One hidden turn or mirror swaps the rows below in pairs. Which row is each named row swapped with?
The rows were stretched afterwards, more along some directions than others.
k_633: [-28 1 3 -23 14 -13 -6 -7 15 11 -11 14 21 -18 -6 29 -1]
k_191: [-46 7 -3 -20 38 -28 -4 0 23 19 -28 11 11 -23 -2 18 12]
k_994: [8 -10 -25 5 0 2 15 -18 14 9 -3 15 -3 7 10 -21 3]
k_57: [5 0 -5 2 15 31 2 -10 -34 0 4 14 -14 -2 0 18 -1]
k_136: [15 -11 12 8 22 24 3 -1 14 -6 -7 14 -5 8 -17 19 11]
k_674: [-8 7 3 7 -1 -5 -7 0 -24 10 -7 -8 -11 11 7 -2 11]
k_486: [8 -13 -2 -15 13 -2 1 -19 5 -5 -5 22 -17 -22 -9 9 -5]
k_403: [-8 -1 11 -30 22 27 -10 8 -10 -13 17 10 17 -20 -19 16 5]
k_894: [-23 -7 -16 -20 23 21 -2 -8 -24 21 19 -1 1 -7 17 -18 11]
k_463: [-3 17 -13 24 3 -18 -1 -8 15 0 -7 15 -3 7 17 18 -5]
k_456: [-10 -23 -16 -17 19 17 -4 10 5 0 -10 17 -11 1 -9 -5 28]
k_928: [13 -5 3 -9 -14 5 3 -1 0 -16 16 25 12 -13 5 12 -5]
k_87: [14 -4 16 16 -2 23 15 0 4 -1 -5 13 4 23 -6 18 4]
k_189: [5 15 -3 -13 4 -11 -3 9 -1 1 2 -2 -6 -17 8 15 -10]
k_52: [-14 17 -24 -10 20 -8 -4 -7 1 12 -6 6 -11 2 18 -11 8]
k_779: [14 -11 15 3 22 25 2 5 11 -3 -6 9 -5 9 -19 17 8]
k_607: [-4 2 -10 2 9 25 -2 -5 -37 -2 8 7 -16 0 8 5 9]
k_619: [-8 3 -9 3 -2 30 3 0 -36 -4 12 5 -6 0 12 11 8]
k_622: [-6 -18 -8 0 2 10 -11 2 8 -5 13 9 21 5 3 -5 21]
k_812: [1 -18 20 -20 16 8 -10 9 14 0 7 11 0 9 -22 4 15]
k_864: [16 1 7 10 -13 15 19 -11 -5 -2 5 22 12 6 5 17 -13]
k_347: [-29 -1 13 -14 19 9 -9 6 -6 7 -13 12 -7 2 -8 -3 17]
k_237: [5 -8 5 -6 19 22 5 -13 2 3 6 1 3 -18 18 -3 7]
k_96: [-9 -2 -10 5 1 29 0 6 -29 0 20 -1 -1 1 14 5 11]
k_880: [6 -17 -1 -3 32 17 14 -5 -5 11 9 3 -21 -28 22 7 -4]
k_180: [0 -6 -11 -10 1 10 13 -9 15 2 6 12 27 -12 14 -18 2]
k_898: [6 -13 6 -15 7 6 -12 0 -10 -32 40 23 7 1 -9 -8 2]
k_601: [8 -20 25 -21 12 20 -9 12 12 -1 18 8 5 4 -24 3 11]
k_570: [21 -9 13 13 21 22 8 -1 15 -1 -10 15 -3 15 -19 22 1]
k_699: [3 -6 12 -28 -15 32 17 -8 -4 -14 -2 28 15 -5 -1 -4 8]
k_309: [1 -8 -1 -37 0 44 17 -9 17 -12 -5 24 33 15 -19 -27 15]
k_837: [21 -10 20 15 4 24 14 -2 13 2 -3 12 8 14 -12 23 -2]
k_12: [-23 -10 -7 -23 17 17 -10 3 -25 11 23 -7 1 -1 8 -29 18]
k_31: [1 -5 -13 10 -3 31 4 -2 -26 -3 19 0 2 3 13 4 7]
k_996: [1 -9 15 -25 10 -10 -9 1 13 -24 -1 18 3 -21 -11 -1 7]
k_620: [-17 18 -19 -13 -1 9 3 -18 -1 4 -29 15 10 -13 3 22 -7]
k_296: [-6 -14 22 -22 25 -14 -20 6 9 -3 13 12 -2 -3 -16 11 11]
k_258: [1 4 6 -10 18 9 7 -17 -9 -5 -21 27 -10 -2 -9 9 0]
k_8: [-15 -3 -1 -19 0 -7 -10 7 4 -10 26 4 22 -9 11 7 4]
k_39: [12 0 12 -14 6 -10 -16 -1 15 -1 8 -1 8 -4 -13 9 1]
k_802: [-3 1 16 -7 1 7 -2 22 13 -16 15 -2 25 21 -11 -13 17]
k_981: [13 -15 3 -2 23 1 4 -15 1 -6 8 24 4 -1 -1 -11 -7]
k_896: [-43 6 -13 -11 18 -14 -7 -13 7 25 4 -3 26 -12 19 -7 18]
k_163: [-29 2 -20 -35 43 10 -5 -10 22 9 -18 18 13 -7 -2 -12 24]
k_914: [-25 -1 -18 -27 19 23 6 -12 -9 28 6 2 16 -4 18 -20 14]
k_443: [15 -1 7 0 -17 29 -2 10 -26 3 24 -2 -2 6 4 0 -13]
k_190: [-12 -2 2 -21 29 -5 13 -20 16 4 -27 19 10 -15 4 -14 3]
k_280: [8 -1 19 17 16 13 8 -13 2 27 0 8 2 -14 4 42 -10]

k_57 swaps with k_87
k_880 swaps with k_456
k_403 swaps with k_802
k_620 swaps with k_463
k_443 swaps with k_347

One hidden turn or mirror swaps the rows below in pairs. Which row is each named row swapped with?
The rows were stretched afterwards, more along some directions than others.
k_278: [8 15 -6 23 -24 4 -8 -5 -24 -8 -14 7 4 -28 -9 -5]
k_49: [6 8 -11 20 -42 -4 11 -7 -17 -20 6 4 -1 -23 18 -4]
k_671: [-25 23 -15 32 -41 4 13 -25 -48 -27 0 -7 13 -36 19 -18]
k_876: [-9 -3 -13 10 -25 -23 17 -29 -11 -21 14 -11 18 -15 22 6]
k_550: [-16 2 0 5 12 23 15 -18 -10 12 -4 -12 17 -15 24 -9]
k_634: [2 -3 -8 -8 5 8 -1 -8 5 1 -2 -11 -1 -35 11 -6]
k_525: [0 18 -1 26 -29 -7 16 -26 -40 -19 5 0 24 -44 14 -19]
k_889: [-28 -5 -9 5 -13 -4 14 -24 -8 4 4 -15 19 -2 19 1]
k_532: [-14 -11 11 16 -28 -21 25 -14 -12 -17 11 -16 10 5 28 1]
k_868: [-24 -4 4 5 2 20 -14 -3 -10 3 -13 -16 -2 -10 14 -9]
k_690: [-5 15 0 27 -21 -11 17 -30 -36 -19 5 -4 29 -41 20 -18]
k_193: [-7 8 -5 16 -32 9 -3 -7 -22 -6 -8 5 -7 -22 5 -6]
k_390: [-14 -2 7 7 2 12 16 -14 -3 7 4 -10 14 -13 22 -7]
k_225: [-9 -3 2 4 0 4 23 -16 -1 4 5 -8 11 -9 20 -1]
k_902: [-11 0 0 2 9 19 10 -8 0 7 -2 -14 9 -12 21 -8]
k_246: [-14 -2 5 10 -6 5 26 -20 -8 3 7 -6 14 -8 22 -3]
k_668: [-18 3 -6 17 -24 8 -7 -2 -17 -12 -9 -8 -9 -7 12 -3]
k_120: [0 8 -12 10 -24 -22 10 -26 -21 -26 14 -4 22 -30 18 -1]
k_450: [-22 2 -6 18 -29 10 -5 -7 -22 -9 -11 -8 -5 -14 12 -6]
k_639: [10 5 -2 15 -16 0 -4 -4 -15 -2 -17 4 2 -27 -9 -5]
k_815: [-15 -10 10 16 -25 -18 26 -15 -16 -19 8 -14 6 0 25 -2]
k_338: [-20 7 -10 22 -35 8 -4 -7 -24 -15 -8 -7 -3 -20 12 -5]
k_64: [-10 10 -3 25 -36 -2 20 -24 -32 -26 10 -4 12 -29 33 -12]
k_458: [0 6 -16 11 -25 -23 12 -22 -15 -26 17 -5 16 -17 21 5]
k_250: [-22 -12 -5 8 -20 -10 22 -19 -5 3 4 -16 18 10 21 9]
k_692: [-26 -4 -1 5 1 16 -11 -5 -10 2 -11 -16 -1 -11 18 -12]
k_107: [-18 3 2 19 -32 -8 21 -20 -28 -22 11 -13 8 -20 32 -13]
k_332: [-6 0 -9 -8 7 15 -4 -10 -1 5 1 -10 4 -37 15 -10]
k_494: [-22 -5 -1 6 -4 15 -13 -4 -10 1 -10 -12 -3 -8 15 -7]
k_318: [-31 -3 -6 9 -14 4 11 -22 -12 8 -1 -12 16 -1 15 0]
k_41: [13 6 -7 -4 -2 3 -5 -3 -5 -8 -2 -2 1 -40 1 -6]
k_846: [-22 1 0 5 6 25 -12 -6 -15 6 -18 -14 2 -12 13 -14]
k_80: [-16 6 1 26 -33 -3 21 -22 -30 -24 10 -8 10 -22 34 -11]
k_640: [-25 -3 -2 12 -16 -1 15 -24 -17 4 -4 -9 19 3 11 2]
k_987: [-15 -10 13 15 -21 -13 21 -16 -16 -16 8 -13 9 -1 26 -2]
k_424: [13 8 -6 15 -12 5 -7 1 -12 -7 -13 3 -1 -30 -5 -4]
k_217: [-22 -6 -8 8 -22 -11 20 -24 -12 -3 4 -15 21 9 21 4]
k_848: [-9 -2 -8 13 -27 -22 23 -24 -15 -22 14 -7 14 -9 17 10]
k_402: [4 4 -10 -8 -3 2 0 -5 -7 -4 -1 -9 -1 -38 5 -9]
k_94: [-20 -6 12 18 -23 -11 25 -16 -22 -20 9 -14 7 -7 27 -6]
k_819: [-4 13 -6 21 -26 -14 19 -32 -38 -19 6 -5 29 -42 19 -17]
k_135: [-26 15 -1 36 -44 -8 19 -27 -39 -30 13 -6 13 -27 28 -11]

k_450 swaps with k_80
k_402 swaps with k_458
k_525 swaps with k_278
k_668 swaps with k_107

